data =
array([[ 44,  92, 148, 128,  46, 137,  22, 119, 181],
       [ 42, 152, 108,  68,  57,  48,  23,  96,  56],
       [ 43,  65,  60, 201, 115, 135,  21, 148, 158],
       [ 79,  73, 176, 140,  38, 109,  69, 173, 134],
       [ 55,  53, 155,  21,  73, 152,  40,  27, 123],
       [ 78,  46,  17,  27, 106, 161, 131, 111,  41],
       [ 36, 194, 116, 105, 184, 109, 163,  26, 132]])
Rows and columns are counted from 1.
(1, 1) -> 44
(6, 6) -> 161
(5, 5) -> 73
(5, 8) -> 27
(7, 5) -> 184
(2, 7) -> 23
(5, 4) -> 21
(4, 5) -> 38
(6, 2) -> 46
(4, 9) -> 134
(2, 5) -> 57
(3, 7) -> 21
(3, 6) -> 135
(3, 9) -> 158
(6, 9) -> 41
(4, 1) -> 79
(4, 4) -> 140
(7, 3) -> 116
(6, 4) -> 27
(2, 6) -> 48
(7, 7) -> 163
(6, 7) -> 131
(1, 9) -> 181
(3, 2) -> 65
(2, 8) -> 96
(6, 1) -> 78
(2, 4) -> 68
(1, 3) -> 148
(1, 2) -> 92
(3, 1) -> 43
(6, 5) -> 106

arr = ((-0.5, -0.5, 0.8, -0.5, 0.8, 0.8, -0.5, -0.5, -0.5, 0.8, 0.8, -0.5, 0.8, -0.5, 0.8, 0.8), (0.1, 0.1, 0.2, 0.1, 0.2, 0.2, 0.1, 0.1, 0.1, 0.2, 0.2, 0.1, 0.2, 0.1, 0.2, 0.2), (0.0, 0.0, 0.3, 0.0, 0.3, 0.3, 0.0, 0.0, 0.0, 0.3, 0.3, 0.0, 0.3, 0.0, 0.3, 0.3), (-1.5, -1.5, 1.8, -1.5, 1.8, 1.9, -1.5, -1.5, -1.5, 1.8, 1.9, -1.5, 1.9, -1.5, 1.8, 1.8), (0.0, 0.0, 0.3, 0.0, 0.3, 0.3, 0.0, 0.0, 0.0, 0.3, 0.3, 0.0, 0.3, 0.0, 0.3, 0.3))
Rows and columns are counted from 1.
row 1 col 1	-0.5
row 4 col 1	-1.5
row 2 col 10	0.2
row 1 col 5	0.8
row 1 col 2	-0.5
row 1 col 12	-0.5
row 3 col 13	0.3
row 3 col 9	0.0
row 2 col 6	0.2
row 3 col 1	0.0
row 4 col 3	1.8
row 1 col 8	-0.5
row 1 col 14	-0.5
row 5 col 5	0.3
row 1 col 4	-0.5
row 4 col 2	-1.5
row 4 col 9	-1.5
row 5 col 4	0.0
row 1 col 15	0.8
row 3 col 11	0.3
row 5 col 16	0.3
row 2 col 11	0.2
row 2 col 16	0.2
row 5 col 3	0.3
row 2 col 4	0.1
row 1 col 6	0.8
row 5 col 14	0.0
row 4 col 10	1.8
row 5 col 10	0.3
row 2 col 8	0.1
row 4 col 4	-1.5
row 3 col 5	0.3
row 5 col 12	0.0

W =
[[-15  -9  27  -5   5   7   0 -10   8  -4  33 -17  -2]
 [ -4  -1   7   0   1   2   1  -1   2  -1  10  -6  -1]
 [ 13  -7 -10 -12   1  -7  -7 -11  -5  -2 -31  16  11]
 [ -2   0   3   0   0   1   0   0   1   0   6  -3  -1]
 [-21 -18  45 -14  10  11  -2 -21  12  -7  50 -26   0]
 [ 10  -3  -9  -7   0  -5  -4  -6  -4  -1 -22  12   7]
 [-17 -11  32  -7   6   8   0 -12   9  -5  38 -20  -1]
 [  9  -3  -8  -6   0  -5  -3  -4  -3  -1 -20  11   6]
 [ 13  -7 -10 -12   1  -7  -6 -11  -5  -2 -31  16  10]
 [ 16 -10 -10 -16   2  -8  -8 -15  -6  -3 -36  19  13]
 [-18 -13  37 -10   8   9  -1 -15  10  -6  42 -22  -1]
 [-11  -5  18  -2   3   5   1  -5   5  -2  25 -13  -2]
 [ 14  -8 -10 -13   1  -7  -7 -12  -5  -2 -32  17  11]
 [ 10  -3  -9  -7   0  -5  -4  -6  -4  -1 -22  12   7]
 [ 15  -9 -10 -14   2  -8  -8 -13  -6  -3 -34  18  12]
 [  7  -2  -8  -4   0  -4  -3  -3  -3   0 -17   9   5]]
Rows and columns are counted from 1.
row 1 col 1 -> -15
row 6 col 13 -> 7
row 16 col 6 -> -4
row 14 col 8 -> -6
row 4 col 9 -> 1
row 16 col 11 -> -17
row 6 col 4 -> -7
row 7 col 5 -> 6
row 5 col 11 -> 50
row 6 col 1 -> 10
row 8 col 2 -> -3
row 2 col 1 -> -4
row 15 col 5 -> 2
row 8 col 11 -> -20
row 3 col 5 -> 1
row 16 col 13 -> 5
row 9 col 3 -> -10
row 9 col 6 -> -7
row 7 col 11 -> 38
row 10 col 11 -> -36
row 10 col 8 -> -15
row 5 col 3 -> 45
row 13 col 8 -> -12
row 8 col 12 -> 11
row 10 col 10 -> -3
row 7 col 12 -> -20
row 14 col 3 -> -9
row 15 col 2 -> -9
row 6 col 5 -> 0
row 6 col 2 -> -3
row 12 col 5 -> 3
row 15 col 11 -> -34
row 12 col 11 -> 25
row 3 col 13 -> 11
row 3 col 11 -> -31
row 6 col 3 -> -9
